In the rows, zero is written as 128.
Turns in one plane each, and the order they were made in; the first pair answered:
K_310:
[169 153  96 147 146 124 121 119 134 121 146  85 127 111 110 142 146 134
 122]  ->  [143 123 104 133 138 154 108 112 136  95 152  71 124 108 134 139 105 123
 110]
[144 172 125  91 118  99 142 160 133 126 149 106  94  98 126 101 142 116
 103]  ->  [180 150  94 131 109 104 121 129 106 137 139 109 103 111 175 140 133 125
 119]
[130 155 126 107 108 125 148 129 136 130 138 112 146 114 106 120 128 124
 109]  ->  [154 142 107 131 103 125 133 111 114 137 131 117 153 125 138 145 122 130
 118]
[113 119 116  55 116 136 136 131 156 131 102 110 127 105  95 107 128  82
 124]  ->  [170 131  80 105 119 113 124 105 132 169  86 125 139 124 117 148 157 101
 145]
K_922:
[112 144 151 133 130 116 131 142 156 130 118 121 115 120  83  98 166 136
 119]  ->  [122 105 150 164 116 140  97 132 147 109 117 113  97 128 130 113 158 149
 128]
[120 168 139  68 126 120 170 140 145 142 147 127 157 105  89 110 121 105
 102]  ->  [144 119 141 129  92 156 107 115 140  93 175  74 110  86 122 133 133 133
 103]
[142 109 155 166 124 115  80 122 112 115 105 132 110 131 138 124 147 149
 140]  ->  [119 125 153 138 144  95 108 137 110 141  81 168 142 151 131 108 131 132
 142]
K_665:
[142 114 106 140 113 140  89 123 132 120 137 113 110 143 132 107 122 140
 117]  ->  [134 125 111 119 110 143 101 124 136 115 147 107 113 131 115 101 117 130
 100]
[122 126 133 108 115 145 120 132 128 110 143 115 117 103 127 121 103 109
 125]  ->  [108 140 133  99 128 134 139 142 131 126 132 135 130 115 119 109 104 106
 126]
[126 145 129 149 154  97 132 147 123 164  99 160 138 149 110 119 140 140
 150]  ->  [149 119 122 181 140 115 103 126 116 144 104 141 117 148 139 139 139 153
 153]
K_760:
[109  94 132 153 138 151  93 124  86 105 122 166 117 117 173 138  86 130
 158]  ->  [119  95 126 160 130 153  91 113  84  98 138 154 110 111 174 145  93 129
 158]
[121 178 137  91 139 128 148 150 158 138 135 124 149 102  64  86 146 118
 115]  ->  [146 182 132  98 125 132 139 135 155 132 157 100 147  85  65 103 158 121
 106]
[135 105 142 134 105 147 104 122 128  94 150  94 107 100 141 136 120 125
 112]  ->  [147 126 103 111 126 121 142 106 110 139 123 137 162 127 156 155  89 109
 121]
[160 122 111 146 119 146  89 102 103 126 156 104 116 125 157 156 129 129
 126]  ->  [116 121 118 122 156 132 120 130 100 155 116 167 150 162 157 136 100 119
 139]
Then:
Between the rows of a pair lie two turns.
[ 69 172 162  69 138 113 168 163 176 166 146 119 117 111  66  88 157 129
 116]  ->  [122 196 134  93 135  88 170 139 163 198 147 115 132 112  64 118 184 135
 124]  K_760 K_665
[125 146 153 112 163 113 168 148 141 126 125 163 136 140 122  91 147 119
 143]  ->  [145 153 154 123 140 121 150 138 152 108 154 126 114 111 105  95 174 127
 128]  K_760 K_665
[131 149 100  89 111 148 161  93  89 128 144  97 172 104 109 136 125 126
  96]  ->  [117 147 127  88 113 150 153 112 109 114 154  89 150  94  84 114 147 134
  93]  K_922 K_310
[124 188 115 124 142 123 124  84 127 146  81 119 160 124 137 158 105 150
 108]  ->  [136 172 121 143 132 138 104  73 126 128  91 101 143 113 145 169 110 161
 105]  K_922 K_922
[161 134 112 104 125 128 137 112 117 131 147  99 152 115 145 151 127 112
 117]  ->  [115 131 132  77 138 127 156 141 133 128 137 122 157 123 125 121 113 105
 118]  K_310 K_760
[130 123 117 108 100 144 127 100 111 107 144 105 147 106 155 146  85 110
  94]  ->  [125 140 119  88 107 128 151 104 118 119 138 113 163 106 131 138  84  99
  91]  K_922 K_922
[131 132  96 106 128 137 171 111  94 125  93 111 150 167 164 125  83  94
 101]  ->  [168 162  93 112 120 119 169 102  98 133 116  84 145 147 135 125 119  90
  94]  K_922 K_310
[140 114 117 126 108 152 137  92  91 147 139 104 145 143 141 146  82 134
 130]  ->  [161 147 112 134 113 116 152  99  94 172 135 114 147 143 106 138 119 145
 139]  K_310 K_310
[148 133  99 135 141 165 137 111 104 128 155 111 131 150 176 164 100  92
 141]  ->  [ 81 131 150 109 162 169 147 165 141 111 149 126 107 151 131 104 113  92
 144]  K_922 K_760
[ 80  69 154 123 147 172  91 145 138  93 142 132 136 179 152 115 109 128
 131]  ->  [ 78  80 156  99 146 168 103 149 152  88 153 122 143 166 129 105 103 116
 120]  K_665 K_665
[128 113 113 113 129 136 140 101 116 133 127 135 140 134 154 144  88 115
 126]  ->  [117 132 147 104 126 134 142 127 140 118 147 107 115 103 100 115 129 116
 112]  K_310 K_760
[122 110 130 127 108 148 147 116 112  99 119 137 138 147 149 168 139 124
 148]  ->  [117 102 137 129 105 157 138 122 118  92 126 132 133 142 146 165 145 124
 147]  K_760 K_760
[104 112 159 117 141 100 138 145 106 124 112 199 136 177 160 123 105 128
 156]  ->  [122  97 153 151 131 111 114 133 102 113 116 183 115 179 181 133 117 144
 164]  K_310 K_665
[105 117 157 136 113 112  88 164 114  71 106 139 117 151 132 142 153 130
 129]  ->  [107 146 158 112 119  95 113 173 122  83 121 143 124 141  92 130 163 122
 119]  K_922 K_922
[194 167 130 176 114 105  93 101 119 129 151  57 101 100 119 156 184 124
 136]  ->  [146 172 162 132 122 112 111 133 147 110 163  52  96  82  79 115 180 104
 115]  K_310 K_310
[ 77 102 146  83 139 124 122 135 147 112 142 115 134 105 134 132  64 115
 104]  ->  [ 97  95 124  96 134 125 115 110 133 116 144 119 144 112 160 160  57 114
 104]  K_760 K_922
[121 141 117 152 168  89 126 157 130 171  87 189 118 173 101 130 183 156
 176]  ->  [145 109 104 187 149 110  96 132 113 156  92 171 105 178 145 159 169 170
 180]  K_665 K_760
[116 127 148 132 136 129 122 153 150 134 127 130 102 132 100  99 151 135
 129]  ->  [105  97 149 129 127 154 114 144 146 111 128 126 101 136 134 108 119 132
 124]  K_310 K_310
[105 112 137  98 109 168 109 126 124  99 137 134 122 133 154 130  80 103
 107]  ->  [160 129 103 147 114 135  98  99  98 139 120 143 131 154 166 162 111 120
 126]  K_310 K_310
[127 112 151 156 127 128 103 148 139 122 128 119 103 139 112 102 167 140
 139]  ->  [180 136 111 145 115 123 117 107 116 132 144 100 133 122 125 143 151 127
 118]  K_760 K_665
[133 117 129 150 126 116 141 125 117 166 127 113 126 105 121 125 183 141
 136]  ->  [103  92 137 116 117 147 142 119 121 126 138  91 127  89 140 125 135 125
 116]  K_310 K_665
[150 165  90  66 137 112 177 115 138 128 105 119 171 107 117 134 100 101
 106]  ->  [161 155  72  95 137 114 164 100 122 140  93 132 174 130 147 153  97 114
 119]  K_310 K_665
[ 97  98 132 175 137 113 132 130 136 158  73 177 114 161 120 117 110 156
 191]  ->  [141  90 136 188  91 149  96  93 143 109 131  87  79 109 125 148 127 158
 159]  K_310 K_760
[127 101 168 147 128 137  81 144 100 145  71 124 126 160 144  98 135 193
 121]  ->  [147 136 142 123 138 108 115 133  85 180  61 144 166 166 136 118 121 176
 120]  K_760 K_922
[152 110 115 132 112 145 126  98 111 102 148  93 112 113 148 141 122 122
 119]  ->  [136 146 108  92 133 118 173 116 119 139 135 133 146 126 113 121 114 103
 116]  K_922 K_922
[ 98  92 158 122 133 123 139 157 114 123  86 168 138 170 119  98  95 123
 152]  ->  [104 110 173 131 132 112 137 164 128 126  93 156 120 159  85  80 129 130
 154]  K_665 K_310
[134 145 128 139 124 125 131 104 154 123 131 124 118 108  90 119 173 119
 124]  ->  [132 108 100 136 115 150 125  77 135 120 120 138 144 131 154 146 112 112
 124]  K_760 K_310
[138 152 110 143 148 100 149 115 133 172 121 148 140 149 115 144 145 127
 132]  ->  [122 151 120 140 156  98 150 132 145 168 121 154 136 151 104 122 147 130
 134]  K_922 K_760
[ 98  99 113 107 132 147 108 129 109 118 109 136 128 159 162 152  88 115
 128]  ->  [103 132 139  85 124 140 117 145 139 103 144  89 103 116  92 128 130 109
 106]  K_922 K_760
[ 93  88 164 121 132 157 123 161 121  97 126 129 128 148 168 104 104 138
 102]  ->  [132 151 162 101 121 128 148 154 139 108 159  94 128 102  93 101 152 126
  78]  K_760 K_310
